In the data rows, 128 means zero.
Here are some points, one per row:
[106  82 118 152 106 141  96 115 103 151 110 118  69 119 133 164 118 130 132  93 126 145 140 113 116 158 147 112  85 128 166 122 138 147 129 128 137 118 140  90 117  72 116 133 127  51 165 127 133 129 102 147 138 152 112 131  99 115 125 121 207 100  91 120]
[108 155 107 133 111 111 144 138 115 147 129 121  82 151  76 117 209 127 111 140 174 116  76 123 147 143 124  80 128 131 150 140 156 141 125 118 150 130 126 128 153 128 175 131 126 131 103 154 116 116 144 130 123 132 129 135 161  99 121 134 114 121 150 148]
[127 143 149  94  93 137 107 142  77 114 133 109 109 138 124 153 129 160 103  97 126 126 131 128 151  95 133 135 160  68 144 176 129  85 156 146 154 143 173 122 126 173 118 121 110 143 118 130 126 145 117 136 113 118 116 109 128 165 168 111 172 110 159 158]
[124 100 132 128 149 143 142 144 126  74 133 139 124 109 139  75 103  95 145 164 136 121 108 132 118 145 121  78 141 140 124 127 140  95 134 172 111 153 130 152 163 138 139 165 128 156 175 152 144 164 130 115 108 121 138  93 114 122 149 129 123 110 101 181]
[157 139  83 114 123 114 125 115 124  96 115 118 172 105 119 139 123 111 157 145 192 110 109 137 155 137 169 128  59 133  47 148 134 166 135 136 153 121 161 101 122 113 116  98 131 106 111 119 145 131 125 113 113 145  99  89 141 140 135 148 122  84 167  96]
[147 128 126 116 113 133  96 112 151 169 113 173 140 135 151  80 137 144 121 131 106 129 125 123 124 114 149  52  69 126 127  93 136 124 107 133  98 120 121 113 171 126 134 132 136 135  82  84 137 138 156 122 126 119 117 116 167 157 158 109 159 194 134 156]
[119 106 146 133 122 121 134 116 151 139 140 107 143 134 153 107 141 113 149 140 169 137 136 130 138  96 102 145 120 122  93  94 139 135 132 169 145 153 168  92  61 149 144 155 138 108  95 128 109 127 117 124 140 133 151 142 140 110 127  73 123 142 111 152]
[150 110 113 119 146 129 141 133 151 149 106 157 131 136 135 125  93  99 120 128 116  77  99  72 127  93 153 161 105 137 173 125 141  98 137 143 100 144 154 114 150 107 150 107 107 130  41 146 105 171 124 105 100  81 160 136 112 137 146 128 145  92 120 126]
[152 138 117 140  86 148 120 145 139  99 100 113 140 140 142 125 116 148 103 122 136 131  99 111  33 128 101 135 131 102 142 110 116 154 126 130 150 118 100 151  91 152  73 154 168  90 115 126 125 127 130 123 122 100 148 119 135 126 146 155  92 112  98 157]
[142 128 138 133 103 133 129 119 132 158 144 134 131 101 136 143 146 114 130 142 158 119 137 135 186 116 125 109 125 120 146 123 125 112 140 105 102 125 116 127  97 130 112 131 126 119 163 117 124  66 134 131 125 119 155 127  30 116 149 210 129 151 109  85]
[127 137 110 157 144 117 129 135 118 146 126  89 101  82 143 102 170 142 130 131 101 160 181 118 155 162 115 160 163 166  51 109 109 151 139  87 110 107 126 160 162 139 101 118 139  96 153  96 125 125 122 148 129 102 154 134  80 131 127 129 162 127 157 109]
[130 152 121 123 160 113 105 183  97 121 108 135 142 158 119 125 129 119 142 109  94 117 130 153 130 112 132 149  93 138 137  99 126 139 136 130 150 114 129  93 142 127 103 186 116 215 127 136 141 128 130 128 143 148 147 115 152  93 127 131 154 124 115  92]
[135  70 123 126 131 142 123 152 151  78 118  88 117 163 147 120 129 130 100 162 137  51 120 151 147 159 121 152 133 145 116 109 130  86 124  91 142 127 110 116 123 102 107 126  96  72 117 112 147 157 138 115 151 143 116 124 144 134 120 132 107 141 139 120]
[131  54 134 132 132 115 152 124 132 121 131 127 118 151 132 155 132 132 110 121 147  95 132 116  92 137 135 121 150 143 101 184 160 180  99 145 125 118 138 179 104 194 110 124 103 183  83 119 152 127 124 108 163 102 130 116 131 117 140 146 175 148  88 154]
[107  92 117 112 127  95 138 132 147  98 152  74 144  93 143  79 119 119 129 156 127 170 117 129 116 126 152 126 117 127 183 142 126 145 125 101 131 109 166 129 149 148  89 132 103 130 114 100 129 126 102 128 130 153  83 176 158 119  87 141  97 108 116 137]
[107 180 158 119 129 137 139 109 134 156 120 108 103 152 115 146 136 136 155 115 135 149 124 162  63 118 130 134 113 139 100 131 137 102 172 182 157 133  72 123 123 100 114 126  98 140 151 128 101 116 176 127 115 116 115 151  86 140 100 125 129 149 125 152]
[117 162 109 139 116 121 131 112 122  64 117 144 186 138 146 119 116 126 147 203 117 121 203 141 168 131 132 166 105 142 184 124 133 160 126 152 112 106 107 145 151 142 129  93  95  88 105 158 114 132 131 128 145 128 121 118 116 110 144 126 138 130 140 132]
[145 117 127 133 143 128 143 132 109 146 122 157 133  96 121 112  63 162  85 130 119 161 128 139 194 129 126 137 156 123 143  72 115 137 130 166 232 129 122 149 111 115 168 126 144 155 127 138 132 139 144 116 129 107 129 160 149 157 129 154 140 149 107 125]
[121 144 129  81 147 142 157 152 128 113 156 127 137 137  82 130  87 142 116 118 119 148 149 152 109 127 101  95 152 134 114 123 125 106 148 111  62 146 116 132 120  95 184 149 137 147  20 116 133  87 135 124 123 181 138 115 110 131 123 127 122  98 151 154]
[117 127  79 146 171 115 114 172 132 118 136 149 124 135 126 149 110 134 125 105 114 179 115 148 156 145 114 125 156 107 118 173 141 140 111 127  74 113 115  76  89 128 118 143 146 103 179  99 111 132 152 135 138  84 120 144 104 119 147 113  94 133 152 111]
[ 93 154 126 123 157 174  97 107 109 136 127 130 136  73 134 177 154 107 135 123 138 108 146  83 139 129 100  93 128 147 102 177  59 137 137 110 155 128 135 105 104  95 110 118  92 167 125 182 119 138 134 134 124 150 128 137 172 126 140 133  81 148 132 136]
[159 136 123 118 134 124 120 131 171 163 141 147 108 154 218 142 136 131 133 111 128 109 122 135 101 143 107 107 126 134 160 118 108 169 149 113 139 151 116 164 141 126 153 129 149 149 164 136 106 132 103 141 145 149 115 135 107 129 112  99 130  93 155  92]
[158 155  82 150  97 128 135 120 111 145 130 126 104 142 131 136 132 148 146 111  72 119 113 113 135 120 162 165 166 133 117 118 119 123  99 120 118 140 162 117 111 125 135 104  85 135 173 118 137  67 120 131 118 129 125  96 129 151 100 106  70 133  92 177]
[116 139 142 142 143 138 136  90 160 113 148 159 165 152  75 104 106 117 129  89 130 142  94 140 158 112 145 150 144 118 107 169 116 140 118 100 171  95 117 140 199 118  98 138 126  86 114 127 148 136  86 138 124 158 128 117 100 101 125  88 113 137 116 137]
[120 136 114 131 132 156 153 115 161 167 122 132 139  84 109 174 184 135 144 125 135 152 137 138 127 135 113 168 173  90 177 110 125 124 125 136  74 151  64 150 132 138 162 120 145 139 170  92 161 167 139 130 129 134 143 152 156 145  98 119 162 148 103  86]
[174 125 169 135 121 111 103 150 136 177 113 106 149 144 132 142 101 121 128 164 147 177 165 119  71 124 142 122 162 152 121 118 135  84 119 107 146 121 113  96 157 131 166 108 140 128 190 134 113 131 115 131 123 148 129 120 162 104 132 136 101 121 164 109]
[ 84 122 123 143 132 124  94 132  97  98 145 133 151 125 115  98 132 125 126  87 112 115 137 143  94 117 101 129  96 113 110 159 135  74 118 114 140 140 123 163 119 128 177  75 180 172 154 122 122  66 134 136 123 125 148 153 137 133 105 126  99 147 143  90]
[134 112 153 115 125  97 160  82 103 110 142 142  98 122 108 183 116 127 113 132 113 139 117 107 119 136 101 141 122 114 124  66 149 129 121 116  92 139 119 116 161 155  83 122 178 140 125 178 135 133 140 127 134 122 117 121 114 138 112 114 113 151 148 122]
[107 168 244 125 120 125 150 104 124 145 134 150 116 141 106  91 144 115 150 117  88  88 121 123 145 126 163 137 133 143 135 153 112 131  96 126  84 120 174 168  64 116 130 149 142  97 155 139 119 160 107 144 118 111 100 128 174 146 120 153 139 112 130 100]
There is one direction along which these points spread out most. For each point below, how far along it does it lie, from 0 to 99? 50 is the average, and the first point above lies past it. One standard deviation of the points above along it is 16.
[117 127  79 146 171 115 114 172 132 118 136 149 124 135 126 149 110 134 125 105 114 179 115 148 156 145 114 125 156 107 118 173 141 140 111 127  74 113 115  76  89 128 118 143 146 103 179  99 111 132 152 135 138  84 120 144 104 119 147 113  94 133 152 111] 72
[159 136 123 118 134 124 120 131 171 163 141 147 108 154 218 142 136 131 133 111 128 109 122 135 101 143 107 107 126 134 160 118 108 169 149 113 139 151 116 164 141 126 153 129 149 149 164 136 106 132 103 141 145 149 115 135 107 129 112  99 130  93 155  92] 64
[117 162 109 139 116 121 131 112 122  64 117 144 186 138 146 119 116 126 147 203 117 121 203 141 168 131 132 166 105 142 184 124 133 160 126 152 112 106 107 145 151 142 129  93  95  88 105 158 114 132 131 128 145 128 121 118 116 110 144 126 138 130 140 132] 38
[108 155 107 133 111 111 144 138 115 147 129 121  82 151  76 117 209 127 111 140 174 116  76 123 147 143 124  80 128 131 150 140 156 141 125 118 150 130 126 128 153 128 175 131 126 131 103 154 116 116 144 130 123 132 129 135 161  99 121 134 114 121 150 148] 42
[131  54 134 132 132 115 152 124 132 121 131 127 118 151 132 155 132 132 110 121 147  95 132 116  92 137 135 121 150 143 101 184 160 180  99 145 125 118 138 179 104 194 110 124 103 183  83 119 152 127 124 108 163 102 130 116 131 117 140 146 175 148  88 154] 30
[107 180 158 119 129 137 139 109 134 156 120 108 103 152 115 146 136 136 155 115 135 149 124 162  63 118 130 134 113 139 100 131 137 102 172 182 157 133  72 123 123 100 114 126  98 140 151 128 101 116 176 127 115 116 115 151  86 140 100 125 129 149 125 152] 65
[145 117 127 133 143 128 143 132 109 146 122 157 133  96 121 112  63 162  85 130 119 161 128 139 194 129 126 137 156 123 143  72 115 137 130 166 232 129 122 149 111 115 168 126 144 155 127 138 132 139 144 116 129 107 129 160 149 157 129 154 140 149 107 125] 50
[142 128 138 133 103 133 129 119 132 158 144 134 131 101 136 143 146 114 130 142 158 119 137 135 186 116 125 109 125 120 146 123 125 112 140 105 102 125 116 127  97 130 112 131 126 119 163 117 124  66 134 131 125 119 155 127  30 116 149 210 129 151 109  85] 73
[ 93 154 126 123 157 174  97 107 109 136 127 130 136  73 134 177 154 107 135 123 138 108 146  83 139 129 100  93 128 147 102 177  59 137 137 110 155 128 135 105 104  95 110 118  92 167 125 182 119 138 134 134 124 150 128 137 172 126 140 133  81 148 132 136] 51
[119 106 146 133 122 121 134 116 151 139 140 107 143 134 153 107 141 113 149 140 169 137 136 130 138  96 102 145 120 122  93  94 139 135 132 169 145 153 168  92  61 149 144 155 138 108  95 128 109 127 117 124 140 133 151 142 140 110 127  73 123 142 111 152] 39
[130 152 121 123 160 113 105 183  97 121 108 135 142 158 119 125 129 119 142 109  94 117 130 153 130 112 132 149  93 138 137  99 126 139 136 130 150 114 129  93 142 127 103 186 116 215 127 136 141 128 130 128 143 148 147 115 152  93 127 131 154 124 115  92] 43
